Some points:
c(64, -8, 1, -21, -62, -19, -41, -27, 69, -41, 21, 22, -42, 19, 0, -70, 35, -33, 21,
  -6, -37, 1, -9, 42, 41, 44, 5, 76, 20, -4, 4, -21)
c(21, -8, -42, -21, -41, 19, 45, 12, 41, -41, -20, 0, 0, 47, 61, 9, 70, 3, 43,
  -11, -23, 1, 24, 63, 62, -19, -25, 31, 41, 48, 28, -18)
c(7, 24, -21, 22, 1, -47, -20, 0, 8, 1, 42, 44, 21, 16, 21, 8, -43, -10, -43,
  12, 20, 43, 27, 21, 41, 2, 79, 20, 41, -20, -8, -1)
c(-24, -6, -21, -42, 1, -24, -20, -39, -21, 21, 42, 44, -21, 3, 21, 17, -4, 10, 43,
  56, 51, 43, 29, -21, -43, -40, -7, -29, 41, 64, 56, 12)
c(-53, -9, 43, 43, 1, -10, -62, -34, -44, -20, -20, -21, 0, -3, 21, -7, -13, -6, 21,
  -9, -9, 1, 33, 63, 20, 23, 0, 25, 20, 12, -14, -56)
c(-13, 15, 1, 64, 42, -19, 23, 40, 2, -20, -41, 0, 85, 21, 0, 26, 16, 2, 0,
  21, -28, 1, -75, -42, -1, -19, -2, 8, 20, 24, 0, 4)
c(-3, 6, 22, 1, 21, 6, -41, -35, -4, 1, -20, -43, -21, -44, 0, -9, 19, 30, 0,
  76, -13, 1, -11, 21, -1, 2, 28, -27, -21, -25, -29, 12)
c(-9, 0, 43, 43, 42, 41, -20, -2, 1, -20, 42, 0, 0, -48, -20, -4, 2, 4, 0,
  27, 42, 22, 65, 0, -1, -19, -7, 16, 0, -22, -39, -49)
c(-28, -33, 1, 43, -20, 9, -41, -44, -35, -20, 21, 44, 21, 17, 61, 13, -14, -42, 21,
  17, 12, -20, 27, 0, 20, -40, -33, 1, -41, -35, -34, -8)
c(-11, 0, 22, 43, 21, -16, 23, 10, 7, 21, 42, 66, 21, 6, -40, -27, 12, -31, -43,
  -28, -17, -41, 3, -42, -1, 23, 59, -31, -21, -41, -30, 60)
c(-25, -17, 1, -42, -62, -4, 45, 8, -41, -41, -61, -21, 0, -2, 21, 25, 1, 35, 43,
  -25, 15, -41, -30, 0, -1, 23, -15, -36, -21, -18, -2, -25)
c(-12, 12, 22, 1, 21, 33, 45, -23, 15, 63, 21, 0, -21, -7, -40, -36, -17, 53, 21,
  2, -15, -41, -33, 0, -22, -40, 5, -44, 20, -35, -17, -38)
c(-6, -29, 1, 1, 1, -6, 23, -34, -28, 1, -20, 22, 0, -13, 0, -34, -4, 15, 21,
  -39, -24, -41, -4, -21, -22, 2, 19, 31, 0, -61, -93, -44)
c(7, 10, 1, -42, -20, -6, 23, -17, -19, -20, 1, 22, 21, 59, 21, 20, -15, 6, -21,
  -44, 5, 22, 50, 63, 20, 2, 17, 47, 61, 17, -3, 0)
c(-24, -47, -21, -21, -20, -20, -20, -47, -8, 42, -20, -65, -64, -56, -40, -44, -26, 13, 43,
  0, 27, 1, 32, 42, 41, 2, -16, -25, 0, 22, -7, -7)
c(72, 49, -21, -42, 1, 9, -20, 73, 47, -41, -41, 0, 21, -33, -20, 18, 46, -18, 21,
  -27, -6, 1, 4, 21, 62, 85, -47, -27, -21, -12, 60, 72)
c(44, 19, -21, 22, 21, 8, -62, 37, 19, -61, -61, -43, -21, -26, 21, 23, 4, 8, 21,
  61, 47, 22, 2, 0, 20, 44, -21, 4, 20, 4, 51, 17)
c(19, 107, 22, -21, 1, 38, -20, 95, -25, -61, -20, 22, 85, -1, -20, 23, -13, 36, 64,
  -30, 21, -41, -22, -42, 41, 64, 60, -10, 0, -25, 6, 70)
c(-25, -14, 22, 22, 21, -2, 45, 41, -12, 42, 1, 22, 0, 37, 21, -12, -35, -28, -21,
  -16, 49, 1, -17, 0, -1, 2, -27, -7, 41, 56, 11, -21)
c(-36, 16, -42, -42, -62, -72, -84, 45, -3, 42, 1, 44, 64, 56, -20, 70, -36, -36, 0,
  -13, -29, 1, -25, 0, -1, 23, 16, -9, 0, 27, -15, 33)
c(19, 5, 22, 1, -62, -48, -20, 13, -19, -61, -41, 0, 42, -17, -20, -8, 42, 28, 0,
  -12, -31, 22, -28, 0, -22, -40, -59, -9, -21, 30, 21, -4)
c(48, 61, 64, 64, 1, -18, -20, 17, -6, 1, -41, 0, 0, -24, -40, 10, -25, -25, -86,
  -40, -3, 22, 19, -21, -1, -61, -25, -29, -41, -39, -13, 12)
c(-11, -13, -63, 1, 21, 31, -41, -33, -28, 21, -41, -21, -42, -39, -40, -51, 13, 21, -21,
  -32, -12, 22, 14, 0, 20, 2, 32, 21, -21, -26, -25, 11)
c(-14, -1, -21, -21, 42, 14, 23, -24, 4, -20, 21, -21, 21, -53, 21, -13, 5, 4, -21,
  8, -37, -41, -60, -21, -1, 44, 53, -3, 0, -9, -41, -32)
c(-18, -31, -63, -21, 21, 41, 45, 32, 17, 63, 63, 22, -21, -30, -20, -43, -5, -5, 0,
  31, -7, -41, -9, 0, 20, 2, -9, -20, 0, -9, -27, -43)
c(-37, -23, -21, 1, -20, -57, 2, -59, -17, -41, -61, -21, -42, 8, 21, 10, 83, 80, 0,
  -4, 5, -20, -5, -42, -43, 23, 22, -5, 20, 13, -18, 43)
c(-6, 31, 22, 1, 1, 11, 2, -13, -36, 21, 21, 44, 42, 34, 0, 27, -10, 40, 43,
  -58, -63, -82, -42, 0, -22, -19, -66, -81, 0, 13, 3, -29)
c(-4, 14, 43, 43, 21, 37, 2, -41, -44, -41, 1, -21, -42, -13, 0, -9, -7, 35, -21,
  9, -28, -20, -36, 0, -22, -19, 37, -8, 41, 6, 11, 28)
c(32, -11, -21, -21, -41, -6, 45, -13, 0, 42, 1, 0, 0, -20, 0, -14, 8, 52, 21,
  -46, -30, -82, -16, -21, -43, 23, -22, -41, -21, 26, 43, 67)
c(-23, -15, 1, -21, 1, -10, 2, -54, -17, 1, 21, 0, 0, 21, 0, -5, -34, 5, -21,
  -9, -18, 1, 2, 21, -65, 2, 50, 50, 41, 50, 30, 9)
c(65, -43, -21, -21, -20, -21, -20, -24, 102, -41, 1, -43, 21, 82, 61, 9, 75, -85, -21,
  -42, -46, -62, -11, 0, 41, 23, -28, 67, 0, -25, -8, -48)
c(48, 9, -21, -21, -62, -30, 2, 30, 47, -20, 21, 44, 0, 1, 41, 52, 1, -25, -64,
  5, 2, 22, -16, 21, 41, 23, 31, -35, 20, -21, 60, 1)
c(5, -27, 1, -42, -41, -48, -20, -1, 42, 21, 21, 44, 0, 7, 41, -27, 17, -31, 21,
  -2, 7, 1, 6, -21, -1, -19, -12, 23, -21, -11, 19, -18)
c(2, -20, -21, 22, 1, -45, -41, -6, -12, 1, 42, 44, 0, -6, -20, -5, -45, 8, -21,
  37, 40, 64, 20, 21, -1, -19, -5, -44, 82, 96, 80, 37)
c(-38, -3, -21, -63, 1, 43, 66, 11, -23, 1, 1, 22, 0, -11, 0, -8, 8, 22, 43,
  6, 9, 1, 22, 42, -1, 2, 26, -13, 20, 28, 48, 13)
c(-8, -3, 1, -21, -62, -41, 23, 50, 28, 42, 1, -21, 21, -20, 0, -2, 49, 47, 21,
  22, -16, 1, -27, 0, -22, -19, -22, -23, -21, -43, -38, -19)
c(1, 28, 64, -21, 42, 34, 2, -18, -37, 1, 1, 22, 0, 28, -20, 13, -23, 45, 21,
  25, 11, 22, 17, 0, -65, -40, -37, -1, 41, 13, -19, -24)
c(-19, -56, -21, 22, 21, 43, 2, -25, 6, -20, -41, -65, -21, -14, 0, -12, -13, -10, 43,
  16, 21, 1, 34, 63, 41, 2, 3, 20, 41, 62, -1, -23)
c(5, -15, 22, 43, 21, 10, 45, 43, 5, -41, -41, -43, 64, 26, -20, 24, -41, 8, 21,
  35, -23, 1, -73, -63, -1, 23, 6, 12, -41, -36, -37, -13)
c(-15, 16, 1, -21, 42, 69, 23, -30, -37, -20, 21, -21, -21, -45, -40, -49, -22, -27, -43,
  32, 8, 1, -26, -21, -1, 23, 37, 4, -21, -6, -41, 2)
c(24, 38, 86, 64, 63, 1, -20, -9, 2, 21, 1, -21, -42, -40, 41, 19, 28, -3, 0,
  46, 44, 43, 52, 0, -1, -19, 6, 54, 20, -22, -27, -26)
c(-26, -39, -21, 22, 21, -10, -20, -24, 15, 42, 21, 0, -21, -35, 21, 12, -22, -66, 21,
  31, 67, 1, 46, 0, 20, -19, -50, 17, 0, 30, 18, 13)
c(-38, -31, -42, 1, -20, -30, -20, 22, -10, 1, -61, -65, -42, 9, 21, 29, 36, -16, -21,
  13, -14, -41, -3, -42, -1, -19, 65, -54, -21, 6, 9, 67)
c(49, 46, 22, -42, -41, -46, 2, -24, -32, -20, -20, 0, 0, 3, 41, 1, -30, -23, -21,
  -43, 13, 1, 18, 0, -22, 2, -27, -27, 0, -19, 20, 45)
c(4, 18, -21, -21, 1, -7, 45, -24, 6, 1, 21, -21, -21, -2, 41, 54, 11, 72, 21,
  35, 9, 1, -30, -42, -86, -61, -26, -47, 0, -18, 7, -3)
c(96, 26, 43, 43, 1, -7, 2, 35, 110, 21, 21, -43, -21, 60, 21, -22, 59, -29, -43,
  -9, -44, -20, -6, 0, -1, 64, 8, 59, -21, -16, 40, 12)
c(69, 73, 22, 1, 1, -42, -20, 3, 47, -20, 21, 44, -21, 6, 0, 38, -6, -24, -43,
  -11, 7, 22, 14, 21, 41, 44, 23, 24, 0, -42, 18, -4)
There is one direction along which these points spread out most. How many in every 100 of the points above lie lower along it than each point below? Round to a whole number. More than half of the points above lie lower than the first one.
c(-24, -25, -42, -21, 21, -24, 2, 45, 23, 21, 1, 0, -21, 5, -40, -37, -31, -3, -21,
  -78, -27, -41, -34, -21, -1, 23, -53, 30, 61, 39, -2, -25) -> 60
c(-34, 8, 1, 22, 1, 24, 2, 24, 17, 42, 1, 22, -21, -18, -60, -54, 12, -37, 0,
  6, -15, 22, 16, -21, -43, -61, -42, -12, 20, 6, 13, -15) -> 17
c(-31, -31, -42, 1, 42, 24, 23, 24, -1, 21, 1, 0, -21, 3, -60, -80, -45, 25, 21,
  22, 80, 64, 17, 42, 20, 23, 26, -7, -21, -13, -24, -30) -> 6
c(-26, 14, 1, -21, 21, 45, 23, -23, -25, 42, 83, 66, 21, -22, 0, -19, -4, -31, -21,
  -28, -63, 1, 24, 42, -1, -19, -11, -3, 0, 42, 28, 14) -> 40
c(-42, -77, -42, -21, -20, -40, 2, 3, 1, 1, -20, 0, 0, 5, -40, -36, -57, 3, 0,
  14, 39, 22, 19, 21, 41, 2, 28, 4, -41, -23, -36, -32) -> 40
c(-20, 5, 64, 43, 1, 1, -20, 0, -2, 21, 1, 22, 21, 45, 21, 17, -11, -24, 21,
  -15, 33, 64, 63, 63, 20, 44, 22, 6, -62, -24, -45, -41) -> 60
c(2, -29, 1, 43, 63, 61, 66, -8, 2, -41, 1, -21, 42, -19, -20, -19, -20, -24, -21,
  36, 18, 22, -5, 0, -1, 2, -9, 31, -41, 7, -22, -5) -> 36
c(-13, -24, -42, -42, 1, 28, -20, -12, -13, -20, -41, -21, 0, 38, 41, 69, 17, -16, -21,
  -57, 8, 22, 46, 0, -22, 2, -5, -4, -83, -6, -17, 4) -> 68
c(12, -44, -21, 1, 1, 46, 23, 5, -14, 21, 1, -21, 21, 33, -20, 44, 12, 36, 64,
  39, -28, 1, -33, -21, -1, 2, -29, 9, -21, -29, 0, -27) -> 49
c(4, 23, 22, -21, 1, 4, -20, 14, -2, 42, 42, -21, -64, -80, -40, 2, 7, -9, -21,
  7, 27, 22, 10, -63, -65, -61, -3, 0, -41, -47, -6, 23) -> 15
c(17, 27, 22, -21, -41, 7, 23, 35, -32, 21, 1, -21, 42, 33, -60, 37, -66, -37, -64,
  -41, -69, -20, -73, -63, -43, -19, -8, 56, 0, 23, 6, 7) -> 72
c(-20, 30, 22, 43, 42, 41, -20, 0, -37, 21, 42, -21, -21, 14, 61, 38, 48, 6, -21,
  27, 38, 43, 6, -42, 20, -40, -14, -33, -41, 18, 51, 61) -> 40
